Each path below is one point turned by a fixed rotation once a step. After each direction that follows a path, write how fast that rotation turns it, in degrees per step (0 if it stays still).
Each turn is a multiple of 5 degrees from 10 to 175, or 0.
Each row of a path follows its step; steps can be skipped.

step 0: [ 30   3  19  38  -2   2  -3   3 -10  17   2  31 -23  10 -30   6  -9 -18
  -1  14  14  -4  22 -24 -39  -5   2  -3   4  -2  60  -3  -4   2  -1 -12
 -38  19 -21  -2  -6  20  19 -19   5  31   0 -16   7  23  -3   2 -14  14
 -24 -21]
step 1: [ 17   6  11 -26  -1   0   6 -19  26   7   8 -31 -24  -3  -5  -9  -3 -15
   1  27  -2  12  -9 -28  -7   1  35 -33  24  -7  35   8 -10 -16 -13 -34
  14  21   2 -23  11 -12   0  10 -38  30 -32 -27 -19  -5  -9  27  25  -3
  -3  -6]
step 2: [ 16  30   7  -5  20  -7  -1  42   6   7 -19   4 -23   1  25  -2  -1   1
  -5   8  20   0  18   2 -14 -29  34  10 -23  -3 -10   5  18  40 -12  -8
  -8  14  12 -30  21   3 -17   7 -35 -23 -29 -11  -5 -14  22  -3  46  35
   0   1]
step 3: [-25   6   9  25   0  14  -4   6  23 -20 -35  19   8   1  -2  -1 -19 -14
 -25   8   3   4   0  21 -12 -11  35   3  -8  22   4   2   6  14  -3 -35
 -10  22 -27 -40   1  20  40 -50   2   0  15  22 -19   8  27  17 -12  19
   2   2]
step 4: [ 35  27   8   2 -11  20 -15   0 -13  -7  11 -26   1 -12  -1  -3   5 -10
  14 -35  -4 -20  -8  13 -23  24  20 -22  -7  15  51 -15 -19  19  -1 -22
 -21  25 -10   2   7  18  17 -34 -32   9 -14  17  15  -4  -3  14  -2 -39
 -16  -3]
step 5: [ 28   5  29  -8 -11  -4   8 -12 -11   0   1 -21  -9 -10 -14  -1  -5 -20
 -16 -30  15 -21  -1  -3 -24  -7  23   2  -1   3  17  15 -33 -14  22 -33
   3 -24  22 -16  -1 -12 -28   7 -13  34 -20   9  14 -18  34   6  35  39
  29  13]
step 6: [ -7  51   9  13  24  -6  17  32  27 -19  -7  41 -16   3 -44 -11  -9 -18
   1  21  11  -2   0  -9 -13  -8  10  13 -11  40  -1  18   2   5  15 -22
 -14   1  17  16  29   4  19  14  -4  10 -21 -10  26 -15  20  12  -7  27
 -11  16]
step 7: [-33  29  29 -21  -1   2 -27 -18  13  -2   5 -11   4  32  -7 -22 -12  -6
  22 -13   3  30   2 -22  -2  -8   5 -10  11  15   8  22  22  31 -14 -38
   8  13  -8 -18 -23  13  58 -19 -29   7 -25  13  22   4  -3   3  -6   4
  11 -12]
step 8: [ 38  30  22  -1 -24 -18 -42  -5  13  20  38   4 -15  12  18  -3  16  10
  11   1  15  12  -9   4 -44  -9  29   3  -8 -15  16   2  -6  21   1 -11
 -38   0  -9 -30  -4  22 -18 -12  11  23   6  15  27   2  15 -24  18   1
   0 -23]
step 9: [ 15  -8  24  -1 -10 -10  31   2   8 -30   5  17 -19  15   3   5   3 -35
 -21  32  18  18 -38  14 -44 -14  28 -38  31  17  -9   8 -21   1  22 -12
 -10  15   0 -28  10 -18 -15  -9 -13  22  16   1   5 -15   1  22  -1  15
   1  15]
step 10: [-17  30  11  -8  -4  14  -5  16   4 -27 -35   6 -12   9   0  14 -19 -14
  -1  -6  22 -11  -2  20  -5 -26   8 -28 -16  18   6  -9 -22  41   2  -5
  -1  22  36 -13   3 -21  24  23 -19 -12 -38  -4  31 -20 -17  14  24 -19
 -35 -21]
Directions:
[ -9  10   6  -2   5   2  -7  -6  -6  -4   5 -13   1   7  -4   1   9  -1
   1   1   4  -5   4   7  -1   3   2   4  -6  -4   2   1  -2  -7   1  -4
   1   6   2   0   0 -11   0   2 -10  -6  -2  -6  -7  -3  -7  -6  -4  -7
   5 -10]
120
[  0   0   2   7   8   1  -4  -2   2   0  -8   0   7  -3  -4  -4  -1   2
  -4 -10 -13 -12  -5   6   2   4   3   1  -1   5   2  -1  -1  -5   7  -5
  -3  -5   9   7  -6  14   0   2  -8  -8   5   1  -2  -8   5   1   4  -4
   6   7]
45
[  2   2  -3  -1   4   6   6  -1   1  -3   1  -7   4   0   3  -9  -2   3
   8   2  -3  -3 -11   3   8   2  -6 -11   3  -4   3  -3   0   2   7  -4
   2  10  -9  -5   8  -1   4   1  -3  -1   4 -12  12  -3  -1  -6  -7   6
  -2  11]
130
[ -3  -1   3   3   3  -4  -3  -3   7 -10   9  -3   1   7  15  -5  -8  -4
   1   5 -11   0  -1   3  -6  -6   8   1   1  -7  -2  -9   4   8  -6   3
  -5   3   6  -6  -2   3  -6   6  -2  -1   4   1 -10   3  -5   3  -2   2
  -5   5]
55

step 0: [-33   6  10  11  13  16 -25  21  -5 -36  -4 -11  29   0  -1 -15  46   2
   9  -7   2   3  20  33  -3 -24  -3  19  -1  16  17 -12   7 -28 -39 -16
  14  22  -9  21 -29 -33   4 -34  -9  37  23  12   3 -26  -7   9  10 -30
  13  28]
step 1: [-10  11  13 -35 -35   6 -36   6  14  15   3  -6  18  15   9 -22  41  -3
 -24 -15  19 -42  -1  -2  -6 -19  -3   1   7  40  10 -44  16  11 -22  27
  24   2 -28  -9   1  -8  10 -49 -10  -2  11  16  14   6  20  -5 -29 -14
   1  -8]
step 2: [ 19   3  -8 -31 -14  11 -34 -38  -5 -27 -20   1 -16 -10  36 -10  14 -22
 -13   8   5 -12 -15  -3   4 -20   7 -29  13   9  49 -29  -3 -15 -14 -11
  -6   5  -1  29 -17  12  36 -26  15 -24  13 -19  21 -38  26 -18  16 -20
   8  12]
step 3: [-18  -3 -20 -35  39  -7 -13   9 -45 -31 -19   7  12  -2   5 -23  25 -17
  17 -14  -6   4   0  35   0  14  -6   6  20  30  11  -2 -21 -22 -28   6
   3  10   5  21  -6 -42   4 -56  12   0  23 -22  16 -18  13  27  -3   3
  16  -1]
step 4: [ -1  -5   1 -36 -13 -12 -40  17 -14  13 -26 -15  23  32  18  -7  37   0
  -6 -16  26 -22 -16   0 -15 -23 -27   3  59  11  -7 -37  15 -23 -11   8
  12 -22  11  -6  -3  14  -4 -25 -13  -3 -18 -26  10  13  -7  30 -24   4
  19  10]
step 5: [ -9  -8   9 -40  36  12 -30   0   6  16 -25  23 -16  -3  26  13 -10  -9
  -1  17  -6  -6  -7 -10  13  -8  -9 -25  48 -11  -4 -49  11 -13 -10  -6
 -10   5  -8  37 -18  26  47 -14  20 -12  15  13  30 -18   1   6 -10 -23
  29   3]
step 6: [-33 -13  -7 -22  31  -7  -6  -5 -14 -27   7  13   2  -5 -13  -4   6 -33
  -2   8 -12  18  -3  26   1   2  12 -16  47  -4  15  -9   7 -28 -47  -8
   9  25  24  -2 -11 -13  -9 -63  -3  11  -8  23  22 -21 -40   7 -11 -16
  -6  19]
step 7: [-14  17  34 -10  -9 -17 -25  32  -2  19 -21 -10  22  41  -6 -26  15 -11
 -49  -4   1 -25 -20  20 -28 -26 -14  -4  20   8  -4 -15  11   1 -27   7
 -21   3  11  11 -43  -8   9 -37 -12  -4   4  -4   4   1 -43  -1 -29  -5
  -4   1]
step 8: [ 22  -5  21 -33   0  11 -26   6  -4  26  -2  12  21  -4  40 -18  22 -25
 -11  22  -9 -17 -28 -26 -13 -20  14 -13  13 -23  16 -20   4  11 -42  -3
 -25  17 -20  34 -12   9  15 -18  28  10  13  15  55  12  -4 -19  19 -18
   8  14]
step 9: [-18  -6 -27  21   4  -8 -13 -11 -22 -39 -16  13  30 -23  31  -7  30 -18
  10  -2 -34   4 -18  -4   2  -3   3  -3   7   1  13 -19  -9 -31 -26  -5
 -26  26   0   1 -36 -22   2 -66  -7  -3  -6  24  25  -4 -12  -6  10 -16
   2 -31]
step 10: [ -9  -9  12  20   9  -3 -31   3   1   1 -18 -28  27  29 -16 -15  66  -3
  -4  -1  21 -14  -7   6 -17 -18 -20 -10 -10  13  -5 -22  -5 -11 -38 -29
 -18  25  -9  12 -13  -5   9 -46 -15  13  -4 -30  -2  19   9   8 -46 -17
  12   5]
Directions:
[  1  -6   3 -12  10  -8   7  11   5   1 -12  -4  -9  -2   4   1  -9   2
  -4   1  -6  -5  -3  -1   6   1  -4   2   8  -7  -3   0   3  -2  -3  -3
   0   0  11  -4  -2   2 -15   2   4  -5   2   1   2  -3  -1  -1  -7   2
  -4   4]
35
[ -3   6   2  13  -1   5  -1   9  10   1   2   7   4  -2  -1  -2  -2   2
  -3   3  -3  -2  -2   7   2 -11   0  -2   2  -7   9   3   4   9  -6   7
   0   0   0   7  -1  -3  -5   1  -6  -1   4  16   5   2  -8  -9   1   5
  -3   7]
45
[ -1  -2   1  -2   8  10   6   5   5   0   6 -11   3   7   2  -7   0   9
  -1  -2   5  -2   0  -5  -7   3  -4  11   0   4   3   7   2  -9  -7   6
   1  -8   7   2   0  -7   7  -2  -7   2   3  -6  -6  12  -6  -3  -4  -3
   0   2]
110

step 0: [ 29 -36  13   2  -1 -23 -12  32 -12 -19   8 -14 -18   2   5 -12  21 -10
  19  13  16  15  -6 -10  -9  -2  51  20  -6  22   3   9  18  -1  25  -7
 -26 -56 -30   1  11   9   0 -22 -44 -25  27 -11 -15 -16 -33  10   3  11
  17  14]
step 1: [ 18  -1  -7   4  14 -13   1  21  -9 -25 -18 -10  23  11   8   8  31   2
  46 -30   0   8 -15 -24 -17 -46  24  27 -17 -26 -11  16   6  -2   9  -7
 -10 -24 -22  20  -2  49   0   5  -3  17   6 -13 -10  34 -24  47  -6 -24
  -7  -3]
step 2: [ 32  18  -1 -20 -33 -31 -35  17  10   2 -25 -26 -52  10   1  12   4  -2
  53 -26   6   1  -8  -9 -13   1  23   8  14 -16  13  -7   9   8   2 -29
 -16  -5  -3   8 -11  12  -4  30  -4  26  -5  10  16  21 -16  -2 -42 -24
  14  23]
step 3: [-27   7  -7 -28  28 -13 -36  41  22 -13   6 -31  -9  26   1  23  -2  -4
  31  -6  -1   5   1  17 -10  -7  37  -1  -5  15  -5 -35   8 -11   8 -15
   7 -29  -9 -14   8  11  14  15 -37  30  34  29  33  17  -4   0  13  17
   8  29]
step 4: [  9  13 -29  -4  -5 -12   4  38  -4 -19   3 -15  -2  -8 -27  -4 -10   4
   3  22 -24  13  -4   3 -31 -37  52  24 -37 -30  -2 -36  -2  39  14   6
   3 -36 -10 -25   1  23   0  31  17   3  29  20   7   6  22  -6  -3   0
  -9  -5]
step 5: [ 11 -22  -9  10 -12 -11  -2  56   4  13   9 -13  -1  14 -21 -14  11 -12
  53 -26   5   3 -23  23  -9 -26  23 -17 -16  -5   5 -14  -5   7 -17  25
 -11 -11 -16 -29 -27  -4   7   0  18  -6  40  -8  -6 -26  -9 -36 -43 -31
  -2  13]
step 6: [-17  30 -14  13  -1 -24  -4  39 -20  20 -19  -7  11  30  32   9  27   2
  44 -25  24   6   7  37   4 -19   0  29 -20  -8 -23  -3   8  -9 -17  15
  14  -5 -44 -26  -8  11   3  36   8   4  14 -21  13  -1  12  -8  -6  27
  34  -1]
step 7: [ 11  27 -18 -10 -11 -57 -27  11 -52  21 -44  14 -26  -1  38  -4  -4   7
  -5  -1  -3   3 -23  -2   2 -14  18  -5 -23   3  -7 -26  12   9 -13  18
  17 -31 -21 -24  -7  -4 -21   9 -14   4  25  17  19 -14 -11  -4 -26  18
 -27 -10]
step 8: [ 28  12 -25   7  -5 -27 -17  15   7  55   6  -9  25  21   7  26  11 -15
 -14  -7   5 -16  -7  -7   0  -7  51 -29 -39  31 -32 -18   6  -8  12   8
   4 -21 -45  -8   1 -18  20  -6   6  -2  25  -2  15  -2  -7  18  -1 -28
 -27  13]
step 9: [ 12  -3   8  18 -13 -38  19  39   2  27 -16  10   1  15  23  -1  15   3
  -8  -1  43   4  33  -1 -64  11  20   6 -22 -15 -13 -11 -39  19  28 -18
  22 -31 -40  -1   8   3   6 -10  19   0   6  -4   6  10  -5   4 -20  -9
  14   8]
step 10: [ -6  12   8 -10  -8 -53  16   4  -5   2  -3   6   3  14  -4   7  21  31
  20 -17  11   3 -18  24 -59   6   5   3  29  -7  -5 -29   4 -32 -22   4
  14  -9 -48 -12   2  13   6 -25  -8  13   9   7 -11  19 -30  -5 -37  -9
 -44  -8]
Directions:
[  1   2   1  -7 -10  -2   0  -9 -11   4   7   0  -3   1   1  -4  -8  -4
   8  -2  -6   3  -4  -1  -5   1  -3  -1   7  -2  -2  -7  -1  -3  -2   1
  -6  -6   6   0   5  -4   7 -14  -4  -6   6   7   2 -10  -8  -2  -5  -6
  10   1]
145
[ -9   3  -6  15 -12  -7   9  -2   2   5  -5   7   0   0   4  -1  -1   2
  -8   1   1   1  -4   1  -3   8  -3  -8   4   3  -8  -4 -11  -6   3   1
   6   7  -9 -11  -4  -2  -2  -1   1  -2   2   4   3  -2  -2   1   7  -5
  -5  -1]
20
[ 12   5   2   7   4 -12   5  -6   4  -5   8  -4   0   8   6  -2  -6   2
  -6   4   7 -13   1   3   1  -3  -3   6   3   0   2   3  -8   3   0   4
  -4   5   1   7   4   7  -2   1  -5   4   8   4   3   2  -8   5  -2  -3
  -2  11]
45
[-13  -8  -1  -6   1  -8   8   1  -6  -7  -2   6   1   6   4   4  -1  -2
  -2   5   3   1   5   3   3   7   2   2   1  -2   8  -5   2  -5  -2   2
  -1  -6  -2   1  10  20   1   0  -3  -9   0   3   1  -1   4   5  -2  12
  -2  -4]
115
[  6  -1   4  -3  -4  -5   0  -5  -1   0 -11   7   7   2   2  11   1  -1
 -11  -1   2   3  -9   2  -2   7   2   2  -4  -4   8   3   6  -2   5  -1
   2  -8  -5   2  -2  -4   3 -12  -5  10  -4  -6 -14   2   0   5   2  -5
   7   9]
40
[  1  16  -3  -9   7   2  -4 -10   6   3   2   8  -7   1   7  -4  -1  -2
  -2   1   0   5  -6   0   2   5   0  -4 -11   4   3  -1   5   1  13  -6
  -4   5   3 -12   6   2   5   6  -8   3   4   1   2  -2  -2  -5   2   6
  -5   0]
85
[-10   5  -6  -3  -1   1  -1   6   4   4   7  10  16   1  -1   0   0  -4
   2   0   7  -8   0  -5  -1  -9  -7   2   0   5 -11  -3  10  -2  -8  -6
 -12  -1  -1   2   4   2   2  -2  -2   6   1   1  -3   3   1   2  11  -3
   4   3]
145
